One turn sends every row of this set to another row. A few are shown first. Where does it send the rows asked after them?
sev: [ 36 -34  15  24 -29 -13  17  29 -29  16 -12 -29   1  27   5   6]
Midal: [ -5  -8 -20  22 -26  -6  39 -14   6 -46  19  -2  38   5  -1  -6]
lek: [  6  -8  12  60 -20  22  26 -18 -14 -46  10  -3  33   5  18   7]
soluz: [ 12 -13 -13  43 -26  21   6  10 -23  24 -13 -25 -36 -20 -45  11]
Runar: [ -1  18   0  10 -57 -24  14  19 -21  15   4 -44  38  11 -25   0]
tezi: [ -2   0   5  79 -23   8  13 -27 -16 -19  19  18  42 -10   4  21]
nule: [ 37  -7 -14  20 -36  15  -9  10 -45  29   2 -20 -18  -7   7  24]
tol: [ -7 -18 -11  31 -21  18  32 -14 -12 -43  19  -1  43 -23   9  -7]
zanu: [  0   8 -28  45 -21  25  -7   2 -30  16 -15 -37 -16  -7 -48  20]
dotom: [  7  13 -18  -6 -40  15  13  23  -9  16  -9 -16 -10  32 -11 -11]
vum: [  8 -18 -27  41 -17  10   7   1 -31  15 -22 -16 -40   3 -42  18]
nup: [-19 -11  26  55 -20  30  20  -1  -2   4   9  32  23 -26 -11  10]
Kemug: [-22   5 -15  51  -9  16  20 -15  -2  -5  13  34  44 -22 -10   4]
kobod: [ -3  -2  -4   7 -75 -33  23   7 -19   5  10 -28   9  15 -31  -2]
Reru: [ -3  24 -34  16 -44   0  29  17 -12  23 -15 -24   7  30 -30 -15]
Vif: [-22 -14 -27  30 -11 -18  26 -15  -8 -29  23   5  36 -15   1 -17]
kekis: [  0  -7  -9  60 -14 -17  19 -27 -18 -43  20  -7  30  10  19   1]
vamam: [-24   2  15  72 -11   3   4 -12  -6  14  12  36   5 -12 -11  15]
zeg: [-35  -4 -13  35  -5  -4  18  -4   0   8  15  33  23 -26 -13  -9]
far: [-21 -13 -16  52 -18   4  29 -19  -3 -29  18  15  51 -16 -11  -4]
bebid: [ 17 -10  27  75 -19   4  11 -13 -12  -1  11  22  13  -6   6  41]
sunon: [ 38 -10 -16  35 -26 -15   0   0 -57  25  -6 -20 -12 -13   1  34]
mos: [ 35 -23   2  52 -32 -29  26  20 -42  26 -16 -38  18  18  -5  11]
minuk: [ 13 -19   0   4 -78 -10  10  13 -24   7  20 -36   3   8 -15   1]
Topas: [  0 -11 -36  47 -34  16  16   7 -24  27 -17 -27 -23   1 -54   5]
bil: [  0  21 -23   6 -27  13  24  23  -3  15 -19 -21 -13  12 -34 -19]
Zefe: [-20 -11  -2  25  -9  25  31   3  -3  -9   9  25  39 -31   0  -9]
Muza: [ 11   0 -13  25 -76 -29  25   9 -30  16  11 -43  26  10 -21  -1]
Zoseg: [ -7  -7  -1  50  -2  21  14  -4   1  16   4  41   6 -28 -15  25]
tuduf: [-17  22 -15  21 -34   8  12  17  -5  12 -17 -35   6  24 -51  -5]
neni: [ 38 -20  21  37 -38 -30  27  21 -29   4  -9 -46  11  16  -4   1]
vud: [ -7  28 -30   5 -38   4  17   7 -12  13 -14 -10 -19  26 -33  -3]
tasas: [ 33  -2 -14  47  -1   1  -4  11 -50  24 -20 -40   7  -7  -9  29]
vomo: [-22  -9 -30  18 -12  14  30  -6  11 -13  13  24  20 -26 -23  -2]
luva: [  7 -35 -15  27 -35  24   5  15 -19  14  -9 -24 -36   7 -39   5]
nozes: [ 34   5 -29  49 -26   6   3   6 -52  42 -12 -23  -7  -9  -8  26]
Vur: [ 47   7   1  42 -24   1   1  11 -46  29  -9 -27 -11 -12   6  25]
fakan: [ 30 -19  12  23 -34 -45  26  19 -37  15 -11 -26  15  21   2  11]
rusam: [ 24 -21  11  38 -31 -33  11  20 -42  16  -6 -52  35   0 -13  16]
Pipa: [ 10   9  -8   4 -71 -18  23  11 -17  -1  13 -44  13   0 -22 -12]
tude: [  0   6  14  84 -19  -4   3 -28 -19 -16  18  12  11   7  12  22]
pege: [-14  -8   7  77  -6  15  18 -15  -5  -5   6  32  35 -11 -11  15]
Vazeg: [ 20  -3  12  56 -35 -11  25 -21  -9 -37  22  -2  35  14  20  23]
movin: [ -3  -1  -5  62 -13   1  27 -21  -9 -32  12  12  55   4  10   4]
Toma: [  0   7  28  69 -29  32  12 -16 -13 -16  13  18  22  -7  11  22]

vamam goes to Vif
Vur goes to bil
Where do these go?
zanu goes to Runar
Vazeg goes to Zoseg
nozes goes to Reru
tol goes to Toma
movin goes to pege
nule goes to dotom
vud goes to fakan

One turn sends every row of this set to another row. A few are shown first. Where does it send the rows asked after them?
modot: [ 16  28   6 -27  19  76   1 -28  16   4  26   8  31  -5   0]
nep: [ 36  39  19 -10 -20  73  -4 -28  34  26  30   6   9  -1  -2]
sipog: [ 36   5  11 -41 -27   7  -5 -21  39  -9 -15  23 -15 -34 -15]
mifug: [ 17  26 -31 -26  15  62  12  -2   7   5  17  17  10 -27  20]
mip: [ -1  30   5  23 -12  19  26  15  18  31   3   0  28 -44  -4]
Buze: [ 38  -3  12  15 -44  32   7 -42  23  41  -1 -22  25  16   9]
lig: [ 62   4  34  -4  -3  15 -14 -44   5  -5 -14  24  -5   1   0]
miliv: [ 25  36  28  26 -19  25  18  -2  38  27  -1   8  41 -45  -6]
valob: [ 53 -10 -16   8 -37  14   6 -15   8  30  -6  -1   8 -32  41]
Zeles: [ 22  24  10 -11   9  24   9 -35   6  12 -10  20 -15  42  -9]
berir: [ -6  -9  -6 -12  -6  37  -3 -22  34  18  -9 -23  61  11  -4]
zifi: [ 25  29  37  26  11  30  11  -5  17  24  -1  12  57 -24   0]
vun: [ 22  12   6 -49 -10   9  -5 -16  31  -3   0  31 -22 -36  -8]
Niki: [ 17  20 -15 -11 -14  75  17  13  31  36   8 -10  22 -17  18]
forob: [ 20  18   0 -14  -3 -27   9 -14  12  20 -42  23  36 -10  14]
gep: [ -9   2 -12 -41 -18  13  12  -6  18   8 -13   6 -18   5 -29]
sasuz: [  0  22  12  25  17  27  20  10  -2  28   1   4  46 -23   1]
zib: [ 37  17  13   2   2  76   5 -26  15  10  21 -15  29 -33  25]
zar: [ 15   3   1  -5  12  20  11 -29 -14   5 -20   5  -3  39 -12]
remov: [  2 -20   8 -26 -11  38   6 -35  27  20  -5 -20  61   7  -5]
kef: [ 33   7   7  32 -30  32  -5 -41  24  29  -1 -26  30  17  13]
keseb: [ 38   1  15 -37 -32   7  -9 -13  39   0 -15  25 -13 -37 -13]
Digo: [ 63   5  27 -11  -1  14 -10 -39   8  -7 -16  29  -7   4   2]
Nuz: [ 12 -20 -22 -24  -7  20 -13   5  26  11  -6  -2  43 -44  22]
linet: [ 29  16  14 -12 -19  75  -1   0  33  29  23 -11  22 -40  16]
Seno: [ 57  23  20 -11  -2  12  -3 -42  13  -3  -6  32 -26  -7   8]
toz: [  4  18  16 -13  -4 -22  10 -45  12   5 -26   1  40 -15  -7]
Guriv: [-12  13  -2 -48   1  21   9  -9  22  13  -5  17 -13  14 -25]
gar: [  5  16  35  -5 -27 -22  -5 -36   5  30  -7  -6  20 -11 -11]
vas: [ 17 -30 -22 -33  -4  21   5  -8  12   9 -10   0  44 -40  25]
sov: [ 19   4   4 -10  10  20   5 -25 -13   9 -16   9 -11  41 -12]
Lib: [ 37  39 -18  -8 -25  59  10  -1  26  28  21  16 -12 -24  20]
Napo: [ 26  23 -15   5   8  78  23 -11  13  17   5 -13  30 -10  26]
gebef: [-10   2 -17 -39 -18  11  15   1  22  10 -21   7 -13   1 -25]
tiv: [ 49  -4  -8  20 -33  15 -16 -15  15  22   1  -6  12 -38  38]
voti: [ 19  14  19  -6 -25 -28  -6  -4   4  46 -22  14  15  -5   8]

Buze goes to remov
linet goes to zib
Where do these go?
toz goes to forob
zifi goes to sasuz
berir goes to Nuz
Zeles goes to Guriv
Lib goes to nep
gebef goes to keseb
gep goes to sipog

One turn sends every row of this set to another row. A few are shown first. Where does it send the rows asked after them?
duvom: [ -7  15 -42   9  18   3   8 -20   1  -3  32  -9 -18 -21  11  11 -14 -32
  26  30  28 -28]
Gonol: [ 12   5   3 -24 -24  -9  -9 -15  22   0 -21  26   5   5   9  -9   6   9
 -27 -12  -5 -17]
buniz: [  3  16   9 -39   3  23  11  19  10 -47   7   5 -29 -18 -33   6  -1  16
 -16  33  20 -14]
pozi: [ 19   1  30  16 -15  21 -12  44  25 -23 -31 -21  11   0 -30   3  -8  -2
  36 -13   5 -41]
nifu: [ 14  13   9 -26  19  22  -6  35  24  -7  11 -30 -10 -23   6  30  18 -17
   6 -31 -10  16]
zoka: [ -7  15  32  17   4  17 -55 -37  26 -16 -20  10  -3  16 -26  11 -26 -22
  13   5  10 -17]
zoken: [ -2   7  31   5  12   2  30   6   1  28  12 -36  -9   0 -26 -27   6 -16
  50  11 -22   6]
duvi: [  4  13   9 -41   3  14  -1  24  -3 -49   4  -3 -43 -10 -12  12   4   5
  -8  38  14 -28]
Satup: [ 16  19  16 -10  49  10  -2   7  11 -24   3 -15  19  17  -5  27 -18  -3
  50  39  40   8]
sak: [ 18  30   1 -14  20  26  -7  25  19 -22  15 -35  -7 -17  -7  12  34 -12
   7 -29 -12  20]
mipu: [  3   8 -35  11  10   9  18 -21  -3   2  31   2  -6 -21   7  18 -24 -40
  28  28  33 -17]
mibo: [-12   5 -28  13  20  20  27  -6 -21   5  38  -3 -10  -4   8  -2 -13 -32
  24  29  26 -20]
tulu: [  7  11  37  -1   0  11  23   1   7  31   8 -35  -7  -1 -28 -36  -3 -16
  36  14 -22  19]
Kerud: [ 23  21  -1 -20 -28 -12   3 -13  20   6 -22  27   6   0  14 -18   0   4
 -22   4  -4 -15]
nit: [ 28   5  -9 -20 -40  -6  -6  -6   7  15  -9  12  -2  10   5  -9   6  18
 -23   9   0 -18]
mol: [ 21  14  20  24  -4  16  -9  48  37 -37  -8 -17  10   2 -32   6 -12 -15
  35  -8   5 -44]
zaf: [-13  32  28  20   0  29 -50 -35  23 -15 -13   5  -8  18 -24   0 -34 -24
  19  10   0 -11]
volam: [ 21  -5 -11 -16 -33 -12 -14   7  14  22 -11   6  -2   2   7 -11   5   9
 -27  -3   8 -20]
Mobik: [-15  24  24  14  -5  21 -52 -32   5 -24 -23   8 -10   8 -34   6 -21 -30
  45   3   5 -15]
Fos: [ -4   7 -35  -3  21   5   8 -29 -25  -1  18  -4  -8 -15  -5  15 -16 -40
  15  28  35 -27]
zodib: [ 16  11  28  21  -6  26  -9  48  23 -29 -22 -20   2   4 -18  18  -1   2
  46   2  -3 -47]
negi: [ -5   8  39   1  -8   6  14   4  -5  28   8 -40  15  15 -26 -17   3   4
  40 -14 -22   9]
fodo: [ 33  15   4 -16  45  17  -7  22   9 -22  -1   0  27  16 -10  19  -7 -11
  35  37  46   6]
Gobom: [-12  11  33  -9  -4  -1  19  10   8  26  15 -29  -4  11 -29 -18  -9  -4
  43  -2 -27  27]
pavoz: [ 15  10  -3 -16 -31 -13   8  -9   4  21  -1   3  -3  -6   2   6   3  13
 -37  -6   1 -24]
lemuf: [-23  20  29   8   7  10 -37 -38   8 -26 -15  -4  10  17 -37   7 -36 -22
  46   5   5 -24]
Lun: [ 16  -6  11 -18  41  12  -7  16  18 -33  -5 -12  23  11   3  31 -15 -13
  39  37  40  13]
Terid: [-14  18  42  -2   2  -4  15  18   7  33  13 -23  -1  10 -21 -18  -2  11
  51   2 -16  15]
risib: [-24  10  28   4   0  26 -52 -36  12 -26 -22   4  -4  -1 -33   0 -20 -18
  44   7  15 -11]
dep: [-11   9 -36  17  11  25  21  -7 -16  -1  23   4  -3  -8  10  -9 -23 -45
  23  23  27 -13]
bizos: [ 13  34  -4 -17  22  10   6  29  17  -5  21 -33 -13 -19   9  22  22  -8
   5 -32 -12   9]
zuba: [  0   3   0 -41   0  24  -8   9  -5 -51  -2  -4 -36 -15 -23   6  -7   5
 -18  27  29 -24]

duvom goes to volam
sak goes to mol
lemuf goes to Fos
Where do these go?
Lun goes to duvi
mipu goes to nit
zuba goes to bizos
zaf goes to dep
mibo goes to Gonol

One turn sends every row of this set to another row. A few are shown first. Where does it send the rows asked after them?
Monas: [-27 -52  -6  47   2   2  30   7 -18 -59  -9 -27  64 -35  -6  33  18 -20
  12 -50 -22  32 -20 -40  20]
pim: [  3 -32  -7  82   9   7  43 -23 -39 -28 -21  14  20  26 -20  12  26  -9
 -34 -75 -15  -5 -28  -6   9]
zuv: [-16 -30  -1  50  25   0  14  12  27  -7  -4  21  16  -8 -21  26  29  10
  -7 -52 -45  13  -5 -79  45]
Bikap: [-31   6 -22   7  11  34  28   5 -38  -4  -6 -48  13  15 -20  19  28  23
 -29 -67 -18  -9 -16 -25  25]
gov: [-10 -49 -32  61   3  21  26   5 -11 -27 -20  -5  14   8 -34 -26 -16  12
  -4 -40 -14 -22 -57 -41  -9]
Fis: [ -5  -9 -21  31   3  13  15  -3 -12 -61 -15 -13  46 -34 -20  14   7   2
  14   5 -13  -6 -34 -11  35]
Gir: [  1 -25   5  63  -3  24  42   7   7 -53 -23 -13 -12   6 -15  12  20   4
  -2 -60 -20  41  -6 -13 -18]
Refik: [-10 -24 -24  61   4  -5 -16 -15 -25  -6 -21  37  18  -5  -5  36  25 -26
 -22 -38 -54 -30 -33 -16  22]
rom: [-25  19 -22  21  11 -23  22 -20 -14 -10 -38 -37  44  15  -9  34   3  18
   5 -55 -31 -18 -45 -23  37]
tego: [-36 -18   6  40  10   5  46 -54  39 -45 -24 -22  16  11 -16  18  35  -6
 -14 -55   6 -30 -26 -58  -3]
satab: [-29  -4 -12  46  33 -26  28   8   7 -31  -1 -25  38  -1  -8  38  17 -26
   0 -70 -46  17  20 -32  22]
geku: [-17   7   5  19   4  -2  -4 -34 -30 -16 -56  -7  -5   6  -1  52  46 -22
 -20 -42  15   0 -18 -38  28]
Lemut: [-39 -19   1  36  13   4  11 -38  23 -32  12 -54  -3 -30 -28  29  20  -6
  -7 -54 -18 -14 -15 -62 -19]
Zav: [-58 -33 -20  28  -9 -19 -10 -10  -8 -33 -61 -18  36  28  -2  45   6   4
  21 -31 -17  18 -35 -46  28]
Godam: [-14 -15   4  29   3 -21  13 -23 -29 -24 -42 -44 -16  10  15  51  28 -25
 -27 -65  15  -1 -27 -30  17]
pital: [-14 -11 -21  19   9  -2   6  -9 -32 -22 -36 -52  -5  -5  16  37  25 -30
   0 -61  13  14 -36 -23 -20]
podap: [-34 -21  -1  79   1 -14  24  -3   2 -35  -9 -16 -18  22 -22  40  21   1
   7 -18 -44 -21 -75 -54  25]
fupa: [-18  -9 -29  29 -13  11  38  18 -19 -27  19  14  35  18 -39   7  47 -13
  -2 -46 -20   5  -5 -67 -21]
poden: [-43  -8   3  23   3  37  45 -17 -15 -20 -10  12   3 -13  -9  15  -1  -5
 -28  -6 -20 -25 -38 -11  47]
puz: [-16  12 -21  10   9  17 -11 -20 -33 -13 -52 -16   6  -9   1  38  42 -28
   8 -39  13  15 -25 -31  -9]
Nof: [  5 -65 -26  63  15 -10   5  18  -4 -39  -4 -11  21  -1 -11   7  21  12
 -18 -49 -36 -35 -34 -62  37]
guz: [-11 -17 -13  41  -9  13 -17  15  21 -31 -23  10 -13 -24   0  36  19 -13
  10 -24 -59  17 -11 -23  -5]
kefot: [-65 -52  18  39   1  25  59  -8 -22 -19  -4  -2  22 -13   5  34   9 -26
 -30 -60 -29  13 -24 -40  31]
gug: [-44 -27 -26  43  19   8   4 -49  13 -36  -2  17  30  17  -8  11  52 -11
  -6 -37  31 -22 -45 -47  13]
Sizar: [-47 -27 -31  39  22   6 -32 -33  -3 -23  34 -15  11 -25 -20  21  36 -11
   1 -36   5  -6 -35 -51  -3]
kasi: [-64 -46 -20  14  -9  38  -4  14 -33 -27 -29 -30   6  27 -14  30  31   9
 -13 -42  -3  28  -6 -48  18]
Ramol: [-72  -2  19  52 -19  -2  27 -11  11 -17 -35  13  19  23 -20  11  -9 -32
 -15 -65 -20  18 -21 -27  14]
nevaz: [-27  -4  -1  51 -11  -7  34   9 -11  -5  25 -13  23  18  -9  -1  27 -14
  -4 -58 -44 -10 -75 -48 -13]
Malim: [-56 -16  -9  56 -13  46  -6  -6 -33 -53 -39   7  -5  14 -17 -11  15  -2
  -7 -31 -12 -25 -49 -16  18]
tisi: [-32 -14  -6  49  13  30  35   0  18   4 -20  27  10   1 -44  -7  -7   9
   6 -42 -23  26 -28 -58  -1]
Fevi: [-13 -17 -40  50  38  21  -5  13 -36 -67  -5 -31  13  -9  -6  15  41   3
   7 -36 -38 -27  -7 -21  25]
sogu: [-25 -26 -29  57  -2   3  29   4  -6 -56 -14  11  -5  21 -51  48  41   2
   8  -5 -20  -5  -6 -73  16]

guz goes to Refik
fupa goes to sogu
tisi goes to zuv
Where do these go?
kasi goes to Zav
satab goes to Fevi
Sizar goes to gug
kefot goes to Monas
pital goes to puz

